In the data rows, zero lies at 4.5, halfway between 4 and 5.
Every row has a hidden score. In each pair, how much higher is the second row's than the first's? 10 means about the same, 20 much higher and 0 much lower. The score is a weighted sum of the row's numbers plus the product of two more (or one squared), each taken from its middle value.
[6 3 5 5 3 2 3 4 3 6 5 4 3 6 6 6]
[5 5 4 3 6 6 7 2 6 7 5 3 5 3 6 5] 8
[3 4 5 3 5 4 4 5 4 2 2 1 5 3 3 3]
[4 4 4 4 0 7 2 6 6 3 4 9 7 6 6 3] 11
[5 4 5 7 3 4 5 6 2 6 4 6 5 4 5 3]
[4 5 4 5 3 4 3 8 2 9 3 5 4 5 5 6] 7
[4 2 4 3 6 7 3 5 4 4 6 4 2 4 1 5]
[3 4 4 6 5 4 5 5 4 7 2 4 7 7 4 6] 10
[3 5 4 3 4 4 6 3 4 5 6 2 6 4 2 5]
[4 7 5 3 2 2 5 4 5 2 4 2 2 4 5 7] 7
[5 8 7 3 6 2 6 4 3 3 4 5 4 4 3 6]
[3 2 4 5 5 5 2 5 5 4 4 5 3 4 3 4] 17
[7 3 5 5 4 7 7 3 9 5 3 4 3 7 4 3]
[5 7 6 4 5 2 2 5 4 5 5 4 6 3 3 3] 10
[4 4 5 6 4 3 2 8 3 2 4 7 5 6 5 4]
[3 6 6 3 4 5 4 5 4 3 5 5 5 7 5 2] 10
[4 7 8 3 5 4 4 3 1 3 5 3 4 0 2 7]
[5 5 6 4 6 5 4 4 4 6 3 4 3 5 4 5] 9
[4 2 4 5 8 4 4 5 5 6 5 4 5 3 3 4]
[5 6 6 5 2 3 3 6 2 2 5 5 5 6 4 5] 7
[3 3 4 7 5 6 2 7 5 5 3 5 6 5 6 7]
[5 3 6 3 4 5 5 4 5 4 4 5 7 4 5 5] 11
[2 4 4 4 4 8 4 4 3 4 7 3 2 2 3 6]
[6 5 6 2 4 5 5 4 5 5 4 1 3 4 5 4] 7
[4 4 3 5 3 4 4 6 4 3 5 7 6 4 6 5]
[2 2 3 7 4 6 2 4 3 6 7 5 3 4 5 7] 10
[3 5 5 7 4 7 1 6 6 5 8 3 4 3 6 4]
[5 6 4 7 5 5 3 6 3 5 3 7 6 3 4 5] 11
[6 2 2 7 3 8 4 6 4 7 6 6 3 5 4 0]
[4 3 7 3 2 5 2 4 3 2 4 7 4 2 8 5] 14
[6 5 5 2 3 4 4 5 6 4 4 7 4 6 4 7]
[4 6 4 6 5 7 6 5 4 7 6 3 3 6 5 4] 9
[8 4 5 6 6 8 6 2 6 5 5 4 2 6 5 6]
[2 3 4 5 3 3 4 6 5 5 3 7 7 5 7 1] 10
[6 4 4 5 5 5 5 3 4 5 6 5 4 6 5 3]
[5 7 4 4 3 3 3 5 5 2 4 6 6 4 7 6] 11
[4 4 6 5 5 5 3 3 6 5 5 6 4 3 6 6]
[5 6 6 6 5 5 5 4 4 5 4 6 3 1 4 4] 11
[4 2 3 5 6 5 6 7 5 6 1 5 4 5 2 7]
[4 5 4 2 2 3 4 4 5 4 5 9 5 4 9 4] 12
[5 5 3 7 2 6 5 6 3 5 4 5 6 4 5 2]
[5 4 6 4 6 5 4 5 3 7 2 5 7 3 4 6] 10
[6 6 6 1 4 3 7 6 4 3 1 3 4 4 2 7]
[5 3 4 3 3 3 5 2 4 3 3 5 7 6 7 7] 14
[4 8 5 4 4 2 3 7 5 5 4 3 2 4 3 2]
[3 3 4 5 2 4 2 5 6 5 4 4 4 5 6 3] 15
[5 7 7 7 6 3 3 5 3 3 3 4 2 4 2 6]
[4 5 3 3 6 3 3 4 5 4 7 4 6 3 4 5] 12
[4 7 5 4 5 5 5 5 2 5 4 3 4 3 4 3]
[5 3 2 5 9 5 4 4 2 6 4 2 5 6 3 0] 11
[6 4 5 7 3 8 3 4 3 4 2 6 2 5 3 6]
[5 5 7 2 4 2 4 5 2 3 4 4 5 6 4 3] 7
[0 6 4 6 1 5 5 3 5 3 8 5 6 5 8 6]
[2 3 2 1 5 4 8 4 3 4 3 3 6 4 5 5] 10
[6 5 4 6 7 5 5 5 6 6 4 5 5 4 4 1]
[5 8 7 2 3 2 3 5 2 2 3 5 4 4 3 2] 9
[4 6 7 5 5 4 4 4 3 3 3 3 3 2 3 6]
[4 2 4 3 4 4 6 1 7 6 6 7 4 4 5 5] 9
[3 2 4 7 2 6 2 7 5 6 8 8 4 2 4 5]
[4 3 5 4 5 4 3 6 5 4 4 7 5 5 6 4] 11
[4 7 3 0 2 3 4 3 4 2 1 6 7 2 5 5]
[6 5 5 5 4 6 6 4 3 5 6 5 4 4 6 6] 7
[4 3 6 3 4 1 4 6 3 7 5 3 4 4 2 4]
[4 2 4 6 6 9 3 3 8 4 7 3 6 5 3 6] 13
[3 1 2 3 3 7 4 4 6 6 7 5 7 6 6 2]
[5 5 4 2 8 7 4 1 6 4 3 4 4 3 4 8] 8
[5 4 5 8 7 5 2 5 4 7 3 2 1 4 3 4]
[6 5 4 6 4 6 5 5 5 5 6 5 3 4 7 5] 13
[4 7 6 3 5 5 6 7 6 6 4 4 4 8 5 5]
[5 5 4 8 6 6 4 6 6 6 5 4 3 6 4 3] 14
[4 4 5 6 4 7 5 5 6 6 4 4 4 5 4 3]
[4 7 6 2 5 4 3 7 2 2 6 4 5 2 4 4] 11
[5 6 4 6 5 4 2 5 5 7 6 7 3 6 5 3]
[8 4 8 6 6 3 4 7 3 6 1 7 4 5 7 3] 18
[4 6 5 8 4 4 5 8 3 8 5 3 4 5 3 3]
[5 4 5 5 3 3 5 6 3 4 3 4 4 6 3 5] 12
[4 4 3 5 3 1 6 7 4 5 6 3 3 7 4 5]
[5 6 6 4 5 6 4 2 4 1 3 4 6 6 2 7] 13
[6 2 4 6 5 5 5 1 6 8 5 7 5 6 6 5]
[5 5 5 2 3 1 4 4 5 3 7 7 7 2 7 8] 11
[3 4 3 3 4 4 5 4 6 3 7 4 6 3 5 3]
[5 5 7 5 6 1 3 8 5 5 4 5 3 6 1 1] 6
[3 4 5 5 5 5 8 3 6 6 4 2 5 6 3 6]
[4 5 3 5 3 6 7 5 3 9 5 5 6 5 6 3] 9
[3 4 2 1 4 4 7 4 5 4 3 6 6 3 5 2]
[2 5 5 4 2 6 4 6 7 4 4 5 5 9 6 4] 9
[6 4 5 5 7 6 5 3 5 6 4 6 3 6 5 5]
[5 3 0 9 3 6 6 5 4 7 4 6 9 2 5 4] 11
[5 4 6 7 2 5 3 9 3 5 1 5 1 5 5 3]
[7 8 5 4 8 4 5 5 2 7 2 5 5 5 5 5] 3
[7 6 5 3 3 4 2 4 6 3 6 3 3 5 8 6]
[4 4 4 5 3 3 3 4 5 3 6 6 5 4 2 4] 10
[4 5 5 5 1 5 5 5 6 7 3 8 4 4 7 4]
[6 5 7 5 7 5 3 2 6 7 5 6 4 4 7 5] 10
[7 8 7 4 3 1 1 5 3 3 6 8 6 5 5 5]
[8 5 6 5 6 5 4 3 7 4 5 3 6 5 3 6] 11
[3 3 5 5 4 4 4 4 6 2 3 5 6 1 5 5]
[6 4 6 3 4 2 3 5 4 3 6 6 5 2 6 1] 8
[5 3 3 5 6 8 4 3 2 3 6 5 4 3 4 6]
[5 5 6 8 4 5 7 6 5 5 4 7 4 5 5 4] 13
[6 1 2 5 5 6 3 5 7 3 6 4 3 5 5 5]
[5 5 4 3 6 2 6 5 5 5 4 4 4 5 4 3] 5
[3 6 8 4 5 5 5 5 4 4 2 6 5 4 4 3]
[5 4 1 5 3 5 7 3 4 4 6 7 6 6 4 1] 8
[3 7 4 5 5 1 4 5 2 4 6 2 5 4 1 5]
[2 5 6 2 7 2 5 5 4 4 4 0 2 3 2 5] 10
[7 5 3 4 7 3 5 5 3 6 5 6 6 3 4 8]
[2 1 2 7 5 7 5 4 7 9 8 5 4 5 5 6] 13
[4 6 4 5 3 6 5 4 4 6 5 3 4 2 3 2]
[6 4 5 5 4 5 3 5 5 4 4 6 2 4 6 4] 18
[4 5 5 3 5 5 5 4 5 3 4 5 4 3 5 5]
[4 5 5 3 6 2 4 5 3 6 4 6 5 1 6 7] 9
[2 6 3 6 5 4 4 7 9 2 7 6 8 5 3 6]
[6 5 6 0 5 3 3 4 1 2 5 5 7 4 4 6] 16
[4 0 1 6 2 4 4 7 5 5 6 7 6 4 7 4]
[4 5 4 5 4 6 6 3 6 6 3 5 6 6 6 4] 6
[6 5 5 3 4 6 2 7 3 4 3 7 2 1 5 5]
[9 7 5 5 6 3 2 5 3 3 5 3 5 4 3 5] 3
[5 5 4 7 5 3 7 3 4 6 4 3 2 6 5 5]
[5 4 4 4 6 4 4 7 3 6 5 4 3 4 3 3] 11
[3 4 3 6 2 4 5 5 4 5 5 5 6 2 6 5]
[4 4 3 3 7 5 5 4 7 5 2 5 5 5 3 2] 9
[3 5 7 4 3 3 3 5 7 5 5 5 4 5 4 3]
[4 5 4 4 3 4 4 4 5 6 5 6 5 3 7 3] 12
[6 5 4 3 7 3 8 5 7 4 5 0 6 5 7 5]
[5 4 3 8 2 6 5 5 4 4 5 3 2 6 3 5] 10
[5 6 5 4 6 5 2 3 7 4 5 5 4 5 7 3]
[4 3 6 6 5 5 4 3 6 3 5 5 6 6 5 3] 12
[7 3 4 8 6 6 6 8 7 5 4 3 2 7 2 3]
[5 6 5 0 4 4 2 6 5 1 5 5 4 4 5 4] 7
[4 5 8 4 2 2 2 5 7 2 4 4 0 5 3 4]
[7 4 6 5 6 2 6 7 3 5 4 7 2 3 4 3] 15
[4 2 3 5 6 2 5 3 4 6 7 3 8 4 6 5]
[5 5 3 4 2 5 6 3 4 3 4 6 6 4 5 6] 5
[3 2 4 5 8 4 7 4 5 3 6 2 4 5 4 4]
[4 5 7 5 2 0 5 6 5 5 5 8 5 5 5 3] 10
[4 6 6 4 5 3 8 3 6 5 4 3 3 5 5 5]
[5 3 3 7 6 6 6 1 5 7 5 6 7 3 7 5] 15
[4 4 4 4 4 4 3 6 5 4 6 4 6 2 5 4]
[6 5 2 4 4 7 4 3 4 2 5 4 7 2 6 6] 9
[2 4 4 8 3 4 5 7 2 6 6 6 6 3 5 4]
[3 6 4 6 3 5 3 6 4 9 4 5 5 3 4 3] 4
[4 2 5 6 5 5 5 5 4 4 2 6 7 3 7 5]
[3 3 4 3 4 6 5 4 3 6 6 5 4 3 2 2] 3
[6 5 2 3 4 5 3 5 5 2 6 3 3 5 4 4]
[3 6 2 3 5 6 8 3 4 6 4 4 5 5 5 6] 8
[6 4 8 6 3 4 5 8 7 4 7 5 0 5 5 3]
[6 5 5 7 6 7 3 5 4 6 6 4 5 2 2 2] 7
[3 4 6 4 7 6 5 2 4 4 5 1 6 6 3 7]
[6 6 9 9 4 3 5 8 1 6 2 4 3 5 4 7] 9
[3 9 6 4 4 3 5 8 3 4 3 2 4 2 1 3]
[1 6 5 4 5 5 3 4 6 4 6 3 6 2 4 5] 14
[4 4 3 4 5 6 7 4 5 6 4 5 6 4 3 4]
[4 4 7 3 3 4 5 3 6 4 2 3 5 6 5 3] 10
[5 4 5 4 1 3 4 7 6 3 5 8 4 6 6 6]
[5 4 4 2 4 4 6 5 4 6 4 7 5 5 6 2] 10
[4 5 5 6 6 6 5 2 8 4 5 4 6 4 4 7]
[6 6 6 4 4 2 4 6 3 6 4 5 6 6 4 5] 9
[6 5 4 5 6 6 5 5 5 5 6 5 7 2 5 3]
[4 4 4 6 3 6 4 7 6 6 5 4 2 3 4 2] 7
[3 7 3 3 5 5 3 5 6 2 5 2 3 4 3 5]
[5 3 2 4 1 1 6 5 1 5 3 6 3 5 4 4] 9
[5 4 4 4 5 3 4 0 4 3 4 4 5 3 6 6]
[6 4 7 4 6 6 7 5 6 6 3 4 8 3 3 7] 10
[4 3 4 6 6 6 5 3 4 7 7 4 3 3 5 2]
[4 5 6 4 7 5 6 6 5 3 0 4 5 3 2 5] 14
[5 7 5 6 5 6 7 6 3 6 5 4 4 6 2 6]
[3 4 4 4 4 4 4 6 4 2 6 3 4 3 3 4] 15
[6 5 5 4 5 6 3 2 3 3 5 4 2 3 4 5]
[3 5 6 8 5 4 2 8 2 7 5 2 0 5 3 5] 6
[5 5 4 4 8 5 5 3 7 5 2 5 1 7 2 4]
[4 4 3 6 4 5 7 3 6 6 5 7 7 5 8 6] 9
[7 2 6 9 4 4 5 2 5 6 4 5 4 6 6 5]
[3 5 6 4 5 3 5 2 6 6 7 7 6 4 7 7] 7
[4 5 6 5 6 5 4 6 4 4 4 1 5 3 1 4]
[3 4 4 8 2 6 4 5 4 5 4 5 5 7 4 4] 9
[5 5 6 1 6 6 1 5 8 1 5 6 4 4 4 6]
[5 5 3 3 5 3 4 3 2 3 3 3 5 4 4 6] 7
[5 4 6 3 3 3 4 6 5 4 4 4 6 5 4 2]
[5 7 7 3 4 3 5 6 2 4 6 4 1 4 3 4] 4
[5 5 5 2 3 2 6 3 3 2 3 6 3 3 6 6]
[5 4 5 8 3 3 5 6 2 6 4 5 4 8 4 4] 8
[4 5 5 3 4 4 2 3 6 1 5 6 5 3 4 6]
[4 5 5 5 2 3 5 4 3 4 4 5 4 5 6 4] 8
[4 5 6 6 6 6 6 4 3 4 0 3 5 5 5 6]
[7 5 2 9 2 4 3 6 2 6 6 5 6 5 7 4] 8
[4 6 7 7 3 7 3 8 5 7 1 4 3 3 5 5]
[3 6 6 4 5 3 5 4 4 3 4 5 6 9 3 2] 8
[3 4 5 8 5 1 3 5 4 7 9 8 4 6 6 4]
[5 3 4 2 3 4 6 4 4 4 4 5 5 4 5 6] 13
[5 0 4 6 3 5 6 6 4 6 5 8 6 5 8 6]
[4 4 3 3 6 5 5 5 4 2 5 3 5 3 3 8] 2
[4 4 3 5 4 5 5 3 5 3 5 5 3 4 4 5]
[4 7 5 3 5 2 6 5 1 3 4 6 5 6 3 6] 1
[5 3 3 5 2 5 3 4 6 5 5 8 6 5 6 5]
[2 4 7 5 4 2 2 7 4 6 6 4 4 4 4 1] 6
[6 2 7 5 6 4 6 5 5 2 3 0 1 3 2 5]
[6 3 4 6 5 4 5 1 7 5 4 4 4 7 5 7] 7
[5 4 5 6 6 5 1 4 6 3 5 5 5 4 6 4]
[5 5 8 5 3 2 5 9 2 4 4 5 3 4 3 8] 2
[4 5 7 5 2 3 3 3 5 3 4 6 4 3 7 4]
[2 3 4 3 5 5 4 5 6 4 4 7 6 6 5 5] 9
[5 4 6 5 6 4 6 3 4 5 3 3 2 6 5 5]
[3 4 4 4 3 3 4 5 3 3 4 4 5 3 5 3] 13
[5 4 4 4 3 4 6 5 5 5 2 7 4 4 7 7]
[4 3 0 5 4 6 1 3 5 4 7 5 4 5 3 5] 7
[6 7 7 6 6 2 4 6 2 5 2 4 2 4 3 5]
[4 3 5 2 7 5 6 3 8 0 6 4 6 4 4 7] 9
[5 4 5 5 3 5 4 3 7 2 6 7 6 3 6 5]
[0 7 5 4 4 2 4 5 4 4 3 2 6 7 6 4] 7
[5 5 3 3 5 5 3 6 3 5 5 2 4 5 5 4]
[5 6 4 4 9 4 4 5 4 2 4 1 4 3 1 6] 7
[4 3 7 2 5 5 1 5 5 5 3 8 7 1 4 4]
[5 5 6 5 4 5 3 6 5 4 8 4 5 4 3 1] 5
[3 5 4 4 0 1 6 4 7 3 3 6 5 3 6 4]
[5 6 4 4 3 4 6 5 4 6 6 2 0 3 4 6] 5
[6 7 4 3 4 0 5 5 2 4 3 4 3 6 2 4]
[5 5 4 3 7 5 6 3 5 5 4 3 3 1 4 7] 15
[6 4 5 6 5 3 5 4 3 4 3 3 4 5 1 3]
[5 6 6 5 4 6 4 5 3 3 4 5 5 4 7 6] 13
[4 2 4 7 5 7 4 6 5 5 6 2 5 5 2 3]
[1 5 4 2 4 4 5 4 4 5 7 5 5 4 5 2] 7
[5 4 4 5 5 6 7 2 5 8 4 3 7 4 4 4]
[5 7 6 1 5 0 4 2 6 2 5 6 7 4 6 8] 11
[7 6 3 9 3 6 6 6 4 8 4 7 6 6 6 4]
[5 4 5 3 5 3 4 5 6 4 5 4 4 3 5 4] 10
[3 4 3 4 2 8 5 3 7 7 3 5 7 5 5 5]
[3 5 6 3 3 5 5 5 5 6 4 2 4 4 5 3] 6
[4 5 6 4 5 5 6 7 4 6 4 1 4 7 4 3]
[4 5 5 3 5 3 7 3 7 3 5 4 6 3 3 5] 13
[5 6 6 3 5 1 3 3 4 2 8 6 6 4 3 7]
[7 4 3 6 3 6 5 4 5 5 4 9 6 6 9 5] 17
[3 2 6 5 5 4 3 7 3 4 4 5 4 4 3 4]
[6 4 5 6 8 8 7 2 7 4 3 5 5 5 5 5] 14
[3 6 6 4 4 3 2 3 5 2 6 7 9 2 6 5]
[4 4 3 6 7 7 6 5 4 7 4 4 3 6 3 8] 1
[2 4 5 5 6 7 7 4 5 4 5 4 4 5 0 5]
[6 4 7 4 5 2 3 1 6 2 4 6 4 4 5 9] 12
[4 5 7 5 3 3 5 5 1 4 4 7 5 3 5 2]
[5 5 5 5 6 6 6 4 5 5 3 4 5 4 6 7] 10
[5 5 3 4 4 6 3 6 9 8 3 4 0 7 6 6]
[5 5 7 5 7 4 5 3 3 7 5 2 4 4 4 3] 7
[4 6 4 3 5 4 6 5 6 5 3 8 8 5 3 3]
[3 4 4 3 9 6 5 2 7 4 4 2 4 6 2 4] 9
[3 4 2 5 5 4 6 3 0 5 5 4 6 5 6 6]
[5 4 4 5 3 6 4 6 7 5 3 4 0 1 5 4] 18
[5 4 3 6 2 3 7 6 3 7 3 3 4 7 5 4]
[6 3 6 4 5 4 6 5 5 4 2 3 2 4 2 5] 13
[4 7 6 1 6 4 0 8 3 4 4 4 4 3 3 3]
[4 5 8 3 4 3 4 3 3 3 5 2 4 5 2 3] 10
[5 8 5 6 1 3 4 7 3 6 5 5 3 6 6 4]
[7 4 6 3 6 3 6 3 4 3 3 2 6 5 4 5] 14
[6 5 2 6 3 4 5 5 2 4 4 3 5 4 4 2]
[6 7 8 6 5 2 5 5 6 3 1 5 3 4 3 6] 10
[3 5 7 7 4 5 5 7 4 6 4 6 2 4 2 6]
[3 5 5 5 5 3 6 6 5 6 5 4 6 4 6 4] 10
[4 4 4 4 5 5 5 4 2 4 3 3 2 5 3 5]
[3 1 3 4 2 6 5 4 3 8 4 5 6 7 7 2] 11
[3 4 3 5 1 6 4 5 4 6 4 6 7 5 3 3]
[4 5 4 4 4 2 5 6 1 2 4 2 5 4 6 6] 6
[4 5 7 5 7 2 4 4 4 4 2 5 4 6 4 4]
[5 6 4 2 5 7 5 0 6 2 3 5 6 4 8 8] 12
[4 7 3 3 2 1 4 6 0 3 7 4 5 4 7 4]
[3 3 3 3 3 3 5 8 5 2 5 5 7 6 5 5] 11
[4 1 4 5 5 4 5 2 4 5 5 4 4 6 6 4]
[6 5 4 5 5 4 6 4 5 6 6 1 4 5 2 3] 6
[5 4 6 3 4 3 3 4 4 4 5 6 4 7 6 5]
[4 5 4 6 3 4 3 8 4 6 5 5 2 7 4 1] 8
[3 5 2 6 6 4 7 3 5 4 6 1 6 6 2 4]
[6 3 6 5 4 6 6 7 5 5 5 6 6 6 4 4] 14
[4 6 6 4 2 6 3 8 5 0 6 8 5 2 6 4]
[6 5 5 7 5 3 4 5 6 6 6 7 3 4 8 4] 9
